Each row is where one point has got to under a steady rotation. How many ticks took it there?
The counts run from 0 to 784.
[131 128 144 158  96 156 118 111  86 171 126 132 121 121 150 144 105 108
 119 143  99 136  92 185 162] : 129
[154 155  82 116 159  95 154 121 104 135 119 122  96  69 136  82 105  87
 175 133 145 159 102 166 127] : 472
[139 131 114 150 139 174 154 103 122 138 126 106 109 113 129  68 139  71
 156 158 166 151 140 137 173] : 351
[106 121 143 144 153 126 129 165 101 177 101 136 114  87 118 124 122 129
 129  96 104 175  93 162 128] : 496
[143 129 120 167 114 144 130  96  92 141 109 140 143  92 141 106  64  95
 136 140  61 152 145 172 126] : 519
[142 147  92 153 153 181 133 102  80 126 112 152 142 118 147 115 112  62
 157 112  88 106 148 137 115] : 40
[130 122  93 159 158 135 182 127 125 163 112 119 124 123 102 110 104  80
 155 140 164 162 113 193 169] : 80
[134 115 149 126  97 158  92 119  75 170 103 127 146  85 144  98 133 110
 116 143  77 155 131 131 135] : 719
[126 125 139 131 115 122 124 148 112 206  93 127 103  64 106  88 145 117
 141 159 143 167 118 138 123] : 445
[156 124 119 163 132 124 122 136  89 205  95 117 115  94 157 128 148 121
 167 118 147 158  89 148 110] : 454
[157 113 102 117 114 155 127  95 109 133 106 137 127  74 160  96 143  74
 154 148  92 111  92  95 180] : 370
[ 98 114 137 137 106 149 113 130  92 127 105 145 128  81 124  73 115  90
 120 134  79  97 135 128 165] : 327
[134 122 132 175 134 170 150 100 113 131 112  95 168 108 119  97 132 110
 116 139 100 153 146 168 196] : 76
[166 152  91 166 142 149 122  94  80 163  84 153 103 109 127 103 116  98
 183 140 130 135 118 153 104] : 247
[173 140  87 162 138 129 117 118  90 179  92 159 104 100 130 103 113  88
 158 127 141 145 101 168 110] : 246
[151 112 104 135 165 139 127 122 131 160  89 147 101  83 125  74 124  85
 170 132 124 139 124 122 118] : 255
[124  87  97 146 189 152 139 120 156 148  70 141 109 121 131 116 128  82
 152 113 143 166  94 139 147] : 575
[136 106  75 141 120 160 132  99 119 116 112 150 110 106 148  80 119  85
 156 141 127 132  88 122 156] : 91
[103  98 167 148 111 173 130 156 128 166  99 134 133 101 123 126 125  98
 105 125  82 152 128 143 183] : 607
[162 148  96 168 107 149 142  95 105 141 125 135 127  95 153  99 112  85
 155 149 121 102 100 153 176] : 361
[111 122 109 125 136 127 156 140  92 189 139 113 105 113 135 120 158 121
 154 121 151 143  84 176 178] : 662
[126 129 145 118 151 135 113 139 100 190  99 112  92 116  93  90 115 103
 143 151 135 197 133 170 125] : 236
[110 160 110 138 131 156 162 130 113  87 127 147 109  82 137  85 112  68
 147 121  93 127 135 145 161] : 587
[161 138  93  94 161  94 153 130 121 164 101 150 106  83  96 108  90  99
 164 154 115 138 109 159 116] : 749
[120 129 149 182 111 173 152 115  88 165 130 119 148 104 162 116 132 100
 126 107 106 141 131 158 171] : 614
[126 138 101 149 114 139 127 122  70 147 130 122 102 108 140  83 170  94
 165 124 147 139  90 168 151] : 664
[133 155 140 106 116 167 155 139 107 128 118 118 121  67 193  90 136  79
 137 146  92 151 134 125 136] : 422
[ 98 107 106 141 113 168 105 129  77 138 106 160 124  95 143 107 121  81
 122 130  83  96 104 153 179] : 597
[136 133 122  97 127 180 105 128  99 120 104 111 120  85 190 117 134  87
 120 117  69 153  97 140 145] : 693
[145 136 138  99 148 140 164 124 140 179 105 123 123  72 151 151 110  93
 132 147  99 155 100 156 146] : 148
[110 134 144 149 130 134 134 155 101 138  89 122 154  68 137  92 130 127
 123  96  57 164 134 133 133] : 493
[125  98 102 124 111 136 114 120 112 175 107 119  91 111 128  98 147  99
 137 152 159 166  77 155 155] : 671
[152 138 114 165 134 144 140 128  87 169 109 117 114  97 154  99 163 110
 182 120 160 178  91 143 113] : 455
[171 145  99 153 153 167 134 103  78 157  99 126 122 112 173 102 131  88
 177 126 123 156 132 141 110] : 734
[ 97 125 128 140  94 171 125 131  92 118 116 115 100 100 139  71 163  69
 141 134 122 149 134 153 184] : 118
[150 127 129 152 125 171 159  87 108 133 113 114 155 107 136  91 122  85
 142 156 123 145 154 144 180] : 353
[149 103 125 112 112 206 110 108 118 154 107 110 140 136 154 119 109  74
 120 150 100 154 120 159 178] : 624
[118 145 112 148 150 167 152 108 110  99 113 130 136  94 157 110  93  74
 148 108  71 139 142 169 159] : 310
[ 90  99 109  92 130 163 113 138  93 168 110 111 104 125 120 127 154 103
 115 116 117 140  83 173 190] : 391
[113 117 122 134 152 147 176 162 136 155 117 152  97  93 151 143 157  90
 152  95 108 127  73 152 170] : 106
[131 110 151  85 107 123 106 137 112 200  86 119 124  75 118  96 135 123
 119 156 109 143 100 160 161] : 443
[143 119 122 122 110 156 136 115 101 133  97  81 154  99 170  78 118 108
 129 125  96 203 114 133 152] : 189
[123 122 110 177 137 122 126 145 109 192  84 150 110 101  94 106 104 120
 145 109 126 157 102 189 143] : 288
[142 111 143 113 185 130 154 136 124 173  85 129 134  72 113 120  97 100
 144 134  92 154 121 139 134] : 261
[ 90 137 150 134 124 151 130 143 114 182 122 105 104 115  99 120 122  88
 106 150 129 175 119 180 186] : 122
[155 124 159 141 136 139 124 123 101 182  91 103 164 109 147 143 102 119
 134 120  99 173 120 169 127] : 729
[140 134 104 130 100 158 119 112  54 146 129  94 138 120 150  92 141 110
 138 127 105 132 109 159 174] : 666
[115 112 142 123 144 124 141 153 134 175 103 173 106  77  80 111  86  80
 133 150  93 125 118 153 159] : 53
[145 128 145 135 107 152 149  97 114 146 131 125 140  94 146 107  94  73
 133 171  82 133 128 143 174] : 632
[161  84 105 126 171 150 102 115 116 170  75 151 130 122 117 147  95  91
 135 149  97 145 104 134 118] : 252
[152 108  93 210 134 155 147  92  97 134  99 129 139  93 162 114 125  88
 147  97 108 135 117 133 160] : 570
[122 142 102 147 124 171  88 107  80 129  93 121 120 125 142  81 116 100
 137 126  96 162 152 140 122] : 509
[121 149 131 159 107 171 132 139  64 139  94 113 141 118 150 109 133 110
 128  83  87 164 131 170 130] : 501
[155 115 127 165 151 132 120 126 124 189  86 163 120 107 126 138  54  90
 150 131 100 155 100 189 127] : 522
[104 112 119 110 123 163 119 145  88 173 117 103 137 135 151 122 144  98
 120 120  91 154  99 167 192] : 390
[153 144 100  96 145 143 122 101  95 121 105 110 145  79 138  73 112  87
 167 158  82 144 144 126 128] : 744
[151 161 103 135 137 105 146 124  84 141 103 143 107  54 114  96 106 100
 163 131 109 128 114 144 113] : 751
[145 106 125 126  88 137 116  93 107 146 109 111 147  99 139 102  98 105
 108 151  90 191  82 156 172] : 676
[166 134 118 133 104 144 149 110  98 140 129 159 115  77 157 117 128  83
 160 141 106  93  88 135 156] : 639
[135 131 116  87 154 126 135 119 120 153 111 105 136  88 130 102  86 104
 127 150  89 205 106 169 138] : 469
[147 139 110 172 104 139 131  87  82 134 101 138 128  97 150  87  77  93
 138 149  82 151 144 143 125] : 518
[100  93 161 146 126 160 133 157 125 180 107 135 125 103 125 117 120  96
 117 124 109 160 118 156 177] : 608
[125 140 104 127 137 158 164 116  98 106 126 139 135  80 137 106  91  81
 139 121  79 116 129 164 185] : 588
[140 153  85 131 152 108 147 126 109 156 108 154 101  60 120  79 115  94
 171 141 121 142 111 156 124] : 750
[130 128  94 162 130 162 116 108  55 139 106 104 146 147 140 105 107 100
 129  96  84 165 114 187 161] : 780
[100 122 106 148 137 112 123 155  84 171  96 146  99  99  83 105 104 101
 132 108 113 156 108 180 146] : 10
[122 136 136 128 146 123 124 175 106 179  92 156  95  65 131 126 121 127
 138 103 109 163 106 153 110] : 219
[115  89 108 170 170 149 112 133 130 161  89 145 110 140 126 126 130  99
 143 107 145 165  93 146 130] : 297
[152  90 106  98 154 147 128 109 138 172 103 142 126 116 131 157 113  73
 141 158 101 120  65 146 170] : 365
[ 97 131 113 130 102 170 120 124  69 129 125 112 130 109 168 117 169  92
 137 104  95 129 101 157 180] : 388
[161  98  96 131 167 136 105 123 136 171  77 167 104  94 118 100 112  86
 155 149 134 150 115 125 106] : 254
[113 120 106 143 138 127 127 137  93 145  86 143 105  87  85  54 127 116
 130 138 142 164 137 155 152] : 281
[130 129 143 133  88 109 122 124  75 174 122 116 153  68 132 116 121 136
 129 134  69 128  95 163 164] : 172
[106 106 116 109 138 165  96 130 117 149 120 161 115 109 107 128 104  66
 128 136  72 109  97 165 159] : 321
[ 97 128 117 122 147 126 157 132 120 139 114 140 114 115 111 147  96  88
 144 116  78 131  90 196 177] : 591
[113 100 120 125 164 133 113 154 117 176  69 130 114  86 102  98 143 120
 141 106 120 162 118 137 141] : 766
[112 103 127 130 160 137 159 170 123 163 112 156 106  92 141 158 119  89
 145 100  99 140  81 169 164] : 105
[113 145 153 121 113 118 117 149  99 156  98 142 132  55 148 118 101 113
 122 107  52 156 110 152 134] : 216
[170 145 113 155 116 158 114 101  60 159 106  98 147 121 175 101 155 115
 162 106 121 145 104 130 135] : 457
[145 122 100  97 175 111 156 123 123 166 103 112 116  95 122 115  87 109
 136 140 119 185 107 172 139] : 470
[157 136  91 165 153 143 129 130 119 151  91 183  90 105 141 122 106  94
 169 125 134 132 106 156 101] : 524
[122 146 135 139 135 125 138 174  94 164  95 161  87  72 152  98 141 107
 152  84 127 140 104 147 109] : 220
[115 134 141 139 140 126 122 147 102 150  92 114 146  69 128 118  98 124
 119 106  65 163 120 159 136] : 494
[126 105 124 162 153 187 133 139 103 165 105 129 104 116 155 100 173  78
 155 117 158 128 124 144 154] : 342
[129 155 124 120 133 171 161 128 133 138 119 128  96  67 180  92 138  75
 162 148 121 154 121 104 137] : 421
[122  83 109 109 126 147 143 133 161 147 100 145 114  92 122 118  95  90
 130 149 102 146  72 147 181] : 96
[102 147  98 131 126 139 137 134  76 119 110 137 120  87 113  57 110 112
 145 113  96 146 155 164 157] : 5
[141 165  87 129 132 133 141 111  81 116 123 125 148  73 156 107  89 115
 145 129  72 138 117 175 139] : 475
[ 99 121 142 133  71 150 115 122 104 147 117 102 134 104 130  95 117 107
 104 144 108 173 108 169 177] : 398
[130 115 114 166 131 129 175 123 144 132 110 163  82  64 143  94 118  89
 152 140 129 132 108 127 159] : 99
[113 114 139  99 164 149 113 161  94 193  93 128  95 118 133 134 154 110
 135 102 131 151 106 167 120] : 227
[117 116 127 153 128 119 122 136  96 163  89 121 149 112  83 109  84 118
 116 122  84 151 113 173 156] : 286
[134 134  86 106 156 131 123 132 102 157 120 127 111 120 148 148  90  92
 147 132  99 163  79 182 135] : 200
[126 163 122 110 132 145 134 145 107 119 128 124  85  77 156  70 148 100
 159 128 112 165 127 137 142] : 699
[144 110 114 122 155 114 134 140  85 165 101 137 139  87 128 133 100 125
 135 117  65 128  99 166 144] : 755
[165 123  84 126 152 143 127 102  93 139  99 111  99  90 154  83 152 109
 160 145 140 180 122 119 128] : 464
[122 110 113 142 179 154 164 125 163 135  92 146  95 103 133 104  96  73
 148 145 129 180 123 154 141] : 306
[109 129  99 135 154 141  96 125  82 155 100 120 148 143 124 128 103  97
 119  98 106 160 119 183 151] : 781
[130 124 145 177 109 183 142 122  81 156 116 115 148 122 161 129 135  90
 120 113  99 133 127 180 178] : 615
[126 134  92 165 162 142 167 120 102 144 125 122 104 127 110  98 128  88
 172 137 168 156 106 177 166] : 81
[117 118 109  95 137 113  96 157 125 169  98 145  82  81 125 105 121 104
 130 137 100 171  82 137 114] : 210
[135 127 125 124 143 149  97 115 112 155  92 116 131 131 116 100  78  86
 107 141  90 186 126 173 134] : 512
[123 167 125 135  85 153 124 136  41 154 125 147 122  83 157  92 136 102
 142 127  95 114 121 161 131] : 709
[143  93 103 165 133 183 123 119 105 115  90 132 150  94 152  93 113  89
 143 117  98 157 145 108 160] : 301
[146 117 122 133 191 145 154 132 146 167 103 143 109 126 133 144  91  69
 148 125 118 153 121 178 127] : 36
[126 135  97 104 133 120 103 143 118 144  97 167  90  67 126  76 121  95
 150 144 109 160  98 125 124] : 211
[103 105 123 123 115 166 110 141  93 147 108 153 135 111 137 135 127  88
 117 116  74 110 104 155 190] : 598
[106 119 111 111 177 149 131 148  89 194 104 142 119 125  94 126 125 107
 142 117 124 118 132 186 151] : 548
[135 126 119 151 100 130 144 130 120 172 116 141  95 104 135  99 102 105
 143 132 148 179  85 163 136] : 402
[145 156 106 142 132 131 130 115  81 130 108 148 131  65 128  79 111 110
 164 125  88 105 113 137 133] : 752
[136 129  97 157 120 127 118 141  68 191  96 121 100  85 144  96 160 123
 163 111 158 145  76 154 133] : 177
[149 126 146 147 135 126 134 146 103 201  93 108 133  97 141 135 121 130
 144 114 111 162  79 169 145] : 452
[140 121 108 172  90 161 111 116  97 175 120 157 101 116 159  98 147  78
 158 145 143 128  91 147 131] : 134
[153 112 126 113 172 142 142 129 140 167  79 127 148  75 125 119  97 113
 129 141  59 147 131 125 137] : 260
[140 144 128 161 109 121 132 146  97 190 112 128  84  66 110  66 144 126
 148 146 147 147 106 137 126] : 446
[127 145 103 165 149 164 158 113 122  94  99 135 110  98 157 101 104  70
 149 121 108 150 153 139 146] : 309
[139 110 115 128 137 168 139 139 111 150 114 143 104  56 167 108 177  83
 153 138 128 116  94 105 168] : 647
[115 141 117 125 158 161 156 128 123 130 110 139 136 123 135 152  78  70
 125 120  68 139 123 192 154] : 312
[139 163 110 118 130 158 158 116  76 139 139 106 124  79 175 123 137  88
 166 129 104 124 117 142 151] : 153
[127 132 118 180  68 137 153  99  80 141 128 132 115  85 173 112 109 101
 140 132 104 160 102 150 164] : 405
[106 137 128 177 154 133 143 171  87 157  96 136 108  92 149 106 152 116
 149  95 141 162 106 152 123] : 498
